[[6897 8722 4153 8035 9533 7422]
 [4371 2153 2858 4223 2301 2519]] ==> 4223

[[449 870 150 678]
 [186 886 219 228]
 [  8 165 295 162]] ==> 165

[[7942 3084 7502 7310]
 [8577 6871 4520 7998]
 [8781 3055 6440 8300]] ==> 3055

[[5 4 7 2 3 5]
 [5 4 4 6 6 5]
 [6 4 6 5 6 5]] ==> 5

[[125  88 218 217  86 226]
 [126  42 100  50 246  72]] ==> 50

[[ -5 -27  -1 -15   8 -20]
 [ 29   8  32   5  -1 -39]] ==> 5

[4052 3048 7982 4483 5304 1140] ==> 4483

[ 28   4  32 -39] ==> 4

[-30   3  27   5 -47 -43] ==> 5
---
[[9, 58, 30, 69, 46, 50, 26], [8, 59, 30, 72, 51, 56, 28], [55, 78, 7, 73, 6, 47, 42]] | 30
[[8, 8, 4, 0, 6, 3], [0, 0, 3, 6, 2, 4], [2, 2, 3, 5, 2, 4]] | 4
[[12, -10, -10, -20, -1], [-25, -4, -33, 17, 2], [32, -23, -29, 27, 12]] | -10
[[310, 789, 511, 726, 272, 872, 454], [532, 581, 626, 601, 390, 637, 474], [503, 611, 461, 565, 238, 808, 530]] | 511
[[5, 4, 4, 4, 4], [6, 8, 5, 2, 4], [6, 9, 4, 2, 4]] | 4
[[-261, -643, -574, -644, 639, -677], [679, -496, -219, -867, -330, 94], [344, -644, 36, -228, 523, -762]] | -574
[[86, 62, 58, 59, 38, 24, 9], [86, 57, 58, 61, 42, 21, 13], [39, 39, 80, 78, 27, 36, 13]] | 58
[[6160, 8112, 8094, 4900, 4513, 4921, 5566], [4539, 6032, 4381, 5732, 4355, 2789, 6266], [5854, 8194, 7977, 4934, 4168, 5029, 5659]] | 8094
---
[[-2.79 -7.08 -1.68  2.23]
 [ 1.45 -5.18  1.16  0.16]
 [ 3.54 -0.63  4.44 -2.29]]
-0.63

[[-8.01 -2.16  1.04 -2.08  0.73  7.28]
 [ 6.81 -4.18  1.63  2.22 -0.81  6.99]
 [-6.78  6.31  5.13  1.33  2.93  1.45]]
1.33

[[ 2.68  3.82  1.88 -3.66  0.56]
 [ 1.11 -1.26 -0.25 -0.76 -1.09]
 [ 4.29  6.07  3.36 -0.87 -0.99]]
3.36

[[ 1.77 -0.09  0.56 -1.34 -2.21 -1.73 -0.98]
 [-0.16 -0.17 -1.81  0.73  6.15  0.27  0.94]
 [ 3.57 -3.81 -0.32 -0.20 -5.45  0.02 -1.21]]
-5.45

[[-1.48  4.29  5.61 -5.48  1.62  0.45  1.47]
 [-2.98 -4.55 -7.35  0.90 -1.62 -0.69 -1.35]
 [-6.50  2.52 -3.33 -3.05  0.93 -2.37 -3.79]]
0.93

[[-1.28 -1.21  6.40  0.39]
 [-4.11  2.20 -5.64  3.33]
 [-7.83  7.48  3.32 -3.13]]
7.48

[[ 3.25 -1.24  0.05 -5.99  0.37  1.60  3.77]
 [ 1.82  4.76 -0.23  2.41  0.65 -1.74 -0.48]
 [-3.81 -0.41 -0.04  0.50 -0.67 -3.32  2.08]]
-0.67
---
2978  3120  7602  7081  7441  3970  7896
3926  4751  3969  2344  6806  3019  3933
-> 4751

 108     5   -43   -95   784   137
 155  -364   -53    71  -122  -565
  11  -157   365   276   -18   946
-> -364

3282  3657  5105  5961  6981  4656  7506
5268  7946  2326  5316  1287  7332  6451
-> 7946

 -62   870   390  -264   452  -743
 -64   487  -416  -345   501   484
-> 487

5  3  2  4  5  7
7  2  5  2  3  2
-> 2

124  112   55  123  161   84
184  186  157   75  234  204
112  147  165  191   77   90
-> 186
---
8.20  5.61  0.49  2.81  3.78 --> 3.78

 0.69   4.68   1.91   0.53  -7.85  -0.25  -4.37 --> 0.53

-0.30  -0.10   2.55   2.18  -1.33
 2.20  -1.51  -2.75  -4.32   5.83
 1.53   0.57   0.35  -0.66   1.46
--> 0.35

 0.00   7.74  -1.20   7.07  -7.22 --> 0.00

-2.84   2.94   1.26  -3.86   6.86   4.92  -0.34 --> 1.26

-1.30  -6.34  -2.94  -3.82  -0.78  -4.05   3.71 --> -2.94

 0.71   1.25  -0.12   1.76  -0.18  -5.13   0.60
-6.35  -5.79   0.33  -3.07   1.83  -0.74  -4.25
 4.15   4.53  -1.00   1.83  -1.30  -3.71   2.96
--> -0.12

-1.50   2.02  -6.27  -5.02  -3.33 --> -3.33
---
[[53, 58, 37, 83], [60, 67, 30, 60], [63, 57, 23, 86]] --> 60
[[-721, -794, -721, -694, -946, -668, -905], [-885, -713, -193, -839, 812, -530, -345], [-814, -765, -347, -663, -125, -732, -643]] --> -885
[[7, 2, 8, 8, 3], [7, 8, 6, 8, 4], [7, 4, 6, 8, 4]] --> 7
[[6, 3, 5, 3, 4], [3, 1, 2, 2, 6], [3, 6, 7, 0, 8]] --> 3
[[783, 636, 608, 772, 817, 479], [937, 330, 816, 725, 817, 28], [982, 330, 939, 639, 848, 28]] --> 937
[[4, 29, 31, 30], [-33, 29, 30, 30], [-7, 49, 40, 36]] --> -33
---
[[ 8.03 -5.16 -4.58 -1.91  2.23]
 [ 7.45 -4.28 -2.98 -1.86  0.99]
 [-7.61  4.56  3.14  2.12 -2.75]] -1.91

[[-4.05 -2.09  0.50 -4.63 -2.45 -1.97 -1.66]
 [-0.05  6.89  0.60 -6.39  1.08  1.21  0.34]
 [ 1.59  3.22 -7.99  0.85  0.54  0.26 -1.36]] -1.97

[[-7.14  2.16  4.31  2.15]
 [ 4.93 -0.39  0.45  2.15]
 [-3.12 -0.39 -0.52 -7.38]] 4.31

[[ 0.21 -0.28 -0.39 -4.19 -3.22 -0.93  0.97]
 [ 5.10  2.51  3.66  0.07 -4.58  1.20 -1.12]
 [ 7.11  2.51  4.25  0.07 -3.22 -0.32 -2.06]] -0.93

[[-4.12  2.89 -0.72 -2.11 -0.49 -2.90 -4.69]
 [ 1.45  5.23  3.51 -2.71 -5.78 -3.44 -1.50]
 [ 1.49 -3.44 -2.20  0.82  6.00  4.33  5.69]] -2.90

[[ 2.30 -1.62 -0.82 -1.17 -4.17 -0.93]
 [ 0.77 -2.05  0.74 -2.12 -7.41 -2.75]
 [-0.04 -0.63  0.42 -0.42 -0.97 -0.79]] -4.17

[[ 5.07  2.49  5.28 -3.62]
 [ 6.12 -0.54  5.97 -2.38]
 [-0.57 -7.76 -1.62  3.86]] 5.28

[[-0.51 -5.29  0.46  0.82 -6.13]
 [-3.80 -5.11  0.90 -0.70 -6.79]
 [-2.76 -4.76  2.31  2.59 -4.70]] 0.82
---
[ 6.25 -3.14 -2.22 -2.50  6.69  4.10] → -2.22

[-0.70 -7.34 -7.45 -0.94 -2.38] → -2.38

[5.48 0.22 0.00 0.93 8.15] → 0.93

[[ 0.16 -1.10 -4.85  0.27 -4.88]
 [ 1.76 -2.72 -0.18 -2.67 -0.40]
 [ 0.21  4.64  6.01 -2.73  0.12]] → -2.73

[-5.40 -5.17 -2.66  3.19 -6.21 -4.04 -5.19] → -5.19

[[ 0.68  0.05 -0.43 -6.58 -0.38 -2.78]
 [-0.74  0.24  0.39  5.99  0.25  4.03]] → -0.74

[[ 4.94  8.15 -5.55 -6.26  6.03 -4.27]
 [-3.40  3.17 -5.58  4.13 -0.36  1.60]
 [ 4.87  5.76 -7.28 -2.70  6.20 -1.44]] → -5.58

[-1.86 -7.55 -2.39  3.34  5.86  3.07  0.70] → -1.86

[-0.17  0.09 -3.70 -8.07] → -0.17
